[[122 145 134]
 [124 121 117]
 [150 127 130]
 [112 111 112]
 [152 138 122]]
:
[[122 138 152]
 [112 111 112]
 [130 127 150]
 [117 121 124]
 [134 145 122]]

[[127 107 125 148 122 104 117 131]
 [108 146 103 134 128 110 103 106]
 [139 126 138 129 131 111 147 130]
 [131 132 137 128 142 152 145 122]
 [123 123 114 105 135 142 149 123]
 [122 114 113 148 127 134 134 129]
 [141 144 128 141 116 138 151 117]
 [132 131 142 153 110 137 124 116]
 [143 125 112 111 115 144 130 150]
 [103 137 135 124 128 136 113 124]
 [105 117 109 120 106 120 130 124]
 [114 140 110 138 127 107 114 123]]
:
[[123 114 107 127 138 110 140 114]
 [124 130 120 106 120 109 117 105]
 [124 113 136 128 124 135 137 103]
 [150 130 144 115 111 112 125 143]
 [116 124 137 110 153 142 131 132]
 [117 151 138 116 141 128 144 141]
 [129 134 134 127 148 113 114 122]
 [123 149 142 135 105 114 123 123]
 [122 145 152 142 128 137 132 131]
 [130 147 111 131 129 138 126 139]
 [106 103 110 128 134 103 146 108]
 [131 117 104 122 148 125 107 127]]

[[143 103 108]
 [135 129 129]]
:
[[129 129 135]
 [108 103 143]]

[[148 105 141 153 147]
 [110 149 114 106 110]
 [130 123 136 130 126]]
:
[[126 130 136 123 130]
 [110 106 114 149 110]
 [147 153 141 105 148]]

[[145 114 115]
 [106 123 141]
 [106 130 144]
 [144 127 117]
 [144 129 107]
 [113 134 143]
 [107 136 147]
 [125 114 138]
 [157 125 106]
 [147 129 107]]
:
[[107 129 147]
 [106 125 157]
 [138 114 125]
 [147 136 107]
 [143 134 113]
 [107 129 144]
 [117 127 144]
 [144 130 106]
 [141 123 106]
 [115 114 145]]

[[133 154]
 [131 138]
 [131 153]
 [135 156]
 [134 111]
 [139 154]
 [129 110]
 [134 114]
 [134 156]
 [130 108]]
:
[[108 130]
 [156 134]
 [114 134]
 [110 129]
 [154 139]
 [111 134]
 [156 135]
 [153 131]
 [138 131]
 [154 133]]

[[137 120 117 133 148 114 156 140 145 134 144 135]
 [144 120 114 130 133 119 156 130 131 136 136 127]
 [136 115 110 135 137 123 144 123 127 130 138 119]
 [122 137 149 112 114 138 110 124 120 123 113 134]]
:
[[134 113 123 120 124 110 138 114 112 149 137 122]
 [119 138 130 127 123 144 123 137 135 110 115 136]
 [127 136 136 131 130 156 119 133 130 114 120 144]
 [135 144 134 145 140 156 114 148 133 117 120 137]]

[[135 128 128 124 125 126 125 131 130]
 [145 128 134 124 126 126 125 131 131]
 [146 129 134 124 126 127 125 132 133]
 [124 131 127 157 137 137 141 128 128]
 [143 131 131 124 125 126 125 135 134]
 [124 129 126 151 134 134 137 127 127]
 [124 131 127 153 135 135 139 128 128]
 [146 129 134 124 126 126 125 132 132]]
:
[[132 132 125 126 126 124 134 129 146]
 [128 128 139 135 135 153 127 131 124]
 [127 127 137 134 134 151 126 129 124]
 [134 135 125 126 125 124 131 131 143]
 [128 128 141 137 137 157 127 131 124]
 [133 132 125 127 126 124 134 129 146]
 [131 131 125 126 126 124 134 128 145]
 [130 131 125 126 125 124 128 128 135]]

[[127 127 137 125 128 135 124]
 [118 131 138 113 131 136 108]
 [128 128 134 130 128 133 134]
 [124 131 139 123 133 137 117]
 [133 130 138 138 133 136 151]
 [125 128 137 121 129 135 116]
 [133 125 118 137 123 120 146]
 [127 127 114 126 125 116 122]
 [125 126 120 122 125 121 114]
 [124 125 124 119 122 125 109]]
:
[[109 125 122 119 124 125 124]
 [114 121 125 122 120 126 125]
 [122 116 125 126 114 127 127]
 [146 120 123 137 118 125 133]
 [116 135 129 121 137 128 125]
 [151 136 133 138 138 130 133]
 [117 137 133 123 139 131 124]
 [134 133 128 130 134 128 128]
 [108 136 131 113 138 131 118]
 [124 135 128 125 137 127 127]]
---
[[127 136 137 127 129 120 146 142 134 125 128 139 122 135 133]
 [138 107 107 115 107 118 107 119 122 104 142 145 155 125 122]
 [114 145 147 138 151 138 141 129 139 147 118 113 113 138 138]
 [131 123 133 123 126 112 131 130 141 120 135 147 132 138 134]
 [126 132 122 122 119 123 135 136 125 113 127 136 140 133 125]
 [122 122 133 128 138 129 121 118 135 136 133 122 121 129 136]]
:
[[114 145 147 138 151 138 141 129 139 147 118 113 113 138 138]
 [122 122 133 128 138 129 121 118 135 136 133 122 121 129 136]
 [126 132 122 122 119 123 135 136 125 113 127 136 140 133 125]
 [127 136 137 127 129 120 146 142 134 125 128 139 122 135 133]
 [131 123 133 123 126 112 131 130 141 120 135 147 132 138 134]
 [138 107 107 115 107 118 107 119 122 104 142 145 155 125 122]]

[[120 132 116 145 118 142 133 136 138 115 125 120 148]
 [123 128 120 148 120 140 131 136 136 112 125 111 152]
 [111 143 142 135 121 139 141 145 111 131 108 130 143]
 [116 136 145 122 127 126 133 135 108 140 112 134 124]
 [134 122 125 142 134 128 122 126 134 112 133 109 145]]
:
[[111 143 142 135 121 139 141 145 111 131 108 130 143]
 [116 136 145 122 127 126 133 135 108 140 112 134 124]
 [120 132 116 145 118 142 133 136 138 115 125 120 148]
 [123 128 120 148 120 140 131 136 136 112 125 111 152]
 [134 122 125 142 134 128 122 126 134 112 133 109 145]]

[[142 143]
 [125 106]
 [113 110]
 [108 120]
 [123 149]
 [111 140]
 [130 106]]
:
[[108 120]
 [111 140]
 [113 110]
 [123 149]
 [125 106]
 [130 106]
 [142 143]]

[[150 142 130 118 113]
 [146 138 141 120 113]
 [153 143 133 118 113]]
:
[[146 138 141 120 113]
 [150 142 130 118 113]
 [153 143 133 118 113]]

[[113 148 118 116]
 [140 107 140 143]
 [131 130 128 126]]
:
[[113 148 118 116]
 [131 130 128 126]
 [140 107 140 143]]

[[132 128 127 129 128 127 150 129 128 138 128 122]
 [136 128 128 131 128 128 140 127 128 130 127 124]
 [122 128 129 126 127 127 134 128 128 137 129 130]]
:
[[122 128 129 126 127 127 134 128 128 137 129 130]
 [132 128 127 129 128 127 150 129 128 138 128 122]
 [136 128 128 131 128 128 140 127 128 130 127 124]]
---
[[107 149 155 149 133]
 [127 136 134 144 108]]
:
[[149 155]
 [136 134]]

[[107 133 121 115 148]
 [102 139 133 129 148]
 [155 134 105 117 112]
 [119 146 121 129 137]]
:
[[133 121]
 [139 133]]

[[126 128 127 128 104]
 [128 106 131 128 115]
 [128 135 129 125 106]]
:
[[128 127]
 [106 131]]

[[130 127 116 132 127]
 [126 128 110 112 132]
 [128 129 120 107 125]
 [131 131 138 122 125]]
:
[[127 116]
 [128 110]]

[[137 138 140 114 115]
 [142 143 115 131 107]
 [133 133 106 140 118]
 [119 130 129 108 130]]
:
[[138 140]
 [143 115]]

[[152 112 129 128]
 [120 154 150 114]]
:
[[112 129]
 [154 150]]

[[150 113 126]
 [136 137 105]]
:
[[113 126]
 [137 105]]

[[136 137 152 143 101]
 [151 143 133 102 154]
 [133 137 148 150 103]
 [106 110 129 117 133]
 [145 150 103 116 131]]
:
[[137 152]
 [143 133]]

[[125 124 122 119 131]
 [134 129 130 124 140]
 [110 129 140 142 150]
 [121 124 136 141 100]]
:
[[124 122]
 [129 130]]
